| -1.42 | +0.30 | +5.59 | +8.32 |
| -1.17 | +0.07 | -1.10 | +5.16 |
| +0.60 | -0.59 | +5.36 | +8.16 |
->
| -1.17 | +0.07 | -1.10 |
| +0.60 | -0.59 | +5.36 |

| +2.86 | +3.23 | +6.19 | +3.31 |
| -0.91 | -2.92 | -8.86 | -8.92 |
| -3.72 | +0.62 | +2.39 | +2.52 |
| -6.25 | +3.29 | -0.65 | +0.32 |
->
| -0.91 | -2.92 | -8.86 |
| -3.72 | +0.62 | +2.39 |

| +6.55 | +1.49 | +6.55 | +5.62 |
| +7.00 | +4.02 | +7.00 | -0.91 |
| -5.65 | -4.02 | -5.65 | -2.03 |
->
| +7.00 | +4.02 | +7.00 |
| -5.65 | -4.02 | -5.65 |

| +3.33 | +4.20 | +5.36 | +7.42 |
| -1.00 | -0.95 | +6.80 | -0.30 |
| +2.99 | -4.54 | +6.43 | +6.64 |
| -6.03 | +4.18 | -4.91 | -5.34 |
| +3.17 | +4.77 | +3.09 | +4.38 |
->
| -1.00 | -0.95 | +6.80 |
| +2.99 | -4.54 | +6.43 |

| -6.18 | +0.75 | +3.60 |
| +7.43 | +0.90 | +0.34 |
| -1.21 | +1.24 | +1.12 |
| -0.38 | +0.50 | +0.31 |
->
| +7.43 | +0.90 | +0.34 |
| -1.21 | +1.24 | +1.12 |

| +5.35 | -7.63 | +4.05 |
| -8.06 | +7.75 | +2.20 |
| -1.57 | +6.36 | -2.30 |
->
| -8.06 | +7.75 | +2.20 |
| -1.57 | +6.36 | -2.30 |

| -0.33 | -0.67 | +0.74 |
| +2.11 | -6.94 | -4.54 |
| +0.13 | -1.58 | +1.12 |
->
| +2.11 | -6.94 | -4.54 |
| +0.13 | -1.58 | +1.12 |

| -4.14 | -3.02 | +1.55 | +5.95 |
| +6.01 | +3.75 | -1.90 | +3.13 |
| +3.76 | +2.05 | -1.03 | +6.64 |
->
| +6.01 | +3.75 | -1.90 |
| +3.76 | +2.05 | -1.03 |
